Input: array([-33,  65,  61,  37])
Output: -33, 37

Input: array([ -4, -83, -41,  22])
Output: -4, 22

Input: array([ 83, -10,  46,   5, -12])
Output: 83, -12

Input:
array([[-83,  -3, -15,   2],
       [-44,   3,  29,   0],
       [ 10,   1,  18, -31]])
Output: -83, -31

Input:
array([[ 77,  45,  18,  25,  44,  17,  68],
       [  7,   0, -11, -29,  27,  32,  12],
       [ 30,  67,   4,   9,  10,   2,  26]])
Output: 77, 26

Input: array([-29, -61,  -8,  85,  52,  -2])
Output: -29, -2
---
[-22 -12  25 -39   7 -10] => 25

[38 85 74 82 65 18 94] => 82

[[-347  293 -161  123 -148  937]
 [-278 -665  464  597  962 -336]] => 464

[6094 6331 2684 4448 5355 8212 8120] => 4448

[ 67 184  37 229  30  24] => 37

[ 25 -19 -45 -48   0   2  26] => -48

[ -72 -366 -917  525] => -72

[[3940 3755 1414 4216]
 [4485 5744 7248 4539]
 [4908 6291 7946 6009]] => 4908
---
[[3 3 3 3]
 [1 2 4 3]
 [8 8 1 2]] Out: 3, 2

[[4880 9779 3151 7926]
 [6155 9251 6719 8616]] Out: 4880, 8616

[-363 -656  352  560  757 -297] Out: -363, -297

[173 837 750 797 153 735 511] Out: 173, 511

[7 2 4 7 5 6] Out: 7, 6

[[1 2 3 8 8]
 [3 4 3 4 4]
 [3 2 3 6 4]] Out: 1, 4

[5394 2507 2769 4563 8166 7776] Out: 5394, 7776
---
[2216 9014 6380 4884 6174] >> 9014, 2216

[[-16 -22   3 -43 -18 -24]
 [-20  -9 -16   2  -4   7]
 [-11   1  -9  26 -21  15]] >> 26, -43

[9 5 6 3 1] >> 9, 1

[200 153 115  71  60  84] >> 200, 60

[[106  81  63  77 122  98  73]
 [102 100 174  65 210  90 160]
 [106 124 130  67 166  77 155]] >> 210, 63

[[ 115  141 -323   74  774  -88  542]
 [ 497 -785 -464 -225  325    2  166]] >> 774, -785

[3 4 2 7 4 1] >> 7, 1

[129 194 254  97  40] >> 254, 40
---
[[ 372 -559 -556 -357]
 [-313 -424 -581 -993]
 [ 781 -667 -609 -151]] -993

[[ 53  54 173  73  44  54]
 [177 186  45 196 179 175]] 175

[[70 52 40 53 73 80]
 [58 77 23 24 39 73]] 73

[[ 508  117 -391 -826 -377]
 [ 233 -891 -509  217  897]] 897

[[49 46 67 31 29]
 [94 57 42  2 57]
 [58 40 40 24 80]] 57

[[206  13   4 212 215]
 [ 27 194 188  31  23]
 [140  82  89 129 135]] 23
---
[23, 81, 18, 84, 39, 14, 88] ans = 39
[150, 137, 32, 180, 126, 197, 180] ans = 150
[-9, 41, 43, 33, -44] ans = 33
[99, 214, 135, 173, 55] ans = 135
[49, 43, -4, -3, 24, 39, -26] ans = 24
[-28, -27, 27, 23, 35] ans = 23
---
[[ 35  19  20  33]
 [-48  13 -30 -18]] result: -30

[[37 68 65 55 39]
 [17 52 52 34 31]
 [84 47 58 61 88]] result: 31

[4621 1392 9310 8857] result: 4621

[[211  75 193 121  58 142 161]
 [174 117 170 119 116 200 214]
 [149 169 146 160 183 182 181]] result: 75

[-511  315  857 -865] result: -511

[5 3 5 4 7 4 2] result: 3

[-47   0  -4  -5  37] result: -5

[[186 644  15 632 240 649 753]
 [807 866 995 659 647 478 938]
 [381 757 559 697 992 624 681]] result: 186
---
[[ -8.787 -12.956   0.762   1.981  -7.721  -5.883   7.063]
 [  6.257 -12.954  18.186   9.380   7.891 -19.502  13.415]] out -8.787, 13.415

[ 1.248  1.059 -1.622  0.169 -0.186] out 1.248, -0.186

[[-0.046  0.086  0.103  0.067 -0.084 -0.081]
 [-0.096  0.175 -0.011  0.052 -0.026 -0.024]
 [-0.142 -0.102  0.062  0.220  0.035 -0.070]] out -0.046, -0.070

[  2.68  -0.06   9.18 -10.29  11.49  -0.91  -4.60] out 2.68, -4.60

[  10.4   82.4 -112.0   64.5  -75.5  137.7] out 10.4, 137.7

[[-0.026  0.048 -0.186  0.139]
 [-0.012  0.051 -0.193  0.137]] out -0.026, 0.137

[[ 0.3 -0.6 -0.7 -2.0]
 [ 1.8  0.0 -0.6 -1.1]] out 0.3, -1.1
---
[[-63 -10   8   4  10 -14]
 [-11  -8  -3  14   4   8]
 [-43  -7  -2   9  11 -19]] >> 14

[[-33   0   6  36 -47]
 [ 43  70 -29  23 -32]] >> 6

[[ 55  19   8 -59 -38]
 [ 44 -38 -44  15 -45]
 [ -3 -54 -38  76  21]] >> -44

[[-33 -35 -63  52 -19]
 [  3 -18 -41  49 -30]] >> -63

[[ 52  14  56 -26]
 [ 22  71  49 -22]
 [-26 -17 -19 -12]] >> 71

[[54 46 45 59]
 [50 63 63 67]] >> 46

[[ 39   2  42 -29]
 [-49  -4  -2  18]
 [-87 -29 -36  55]] >> -4

[[-38  -5   3 -41  16  -6  -5]
 [ 76  45 -60  49 -33  29  21]] >> 16

[[-18 -61 -18 -24   6  34  76]
 [ -6 -20  24 -13  22  18  27]
 [  1 -39 -45 -17   9  22  56]] >> 22
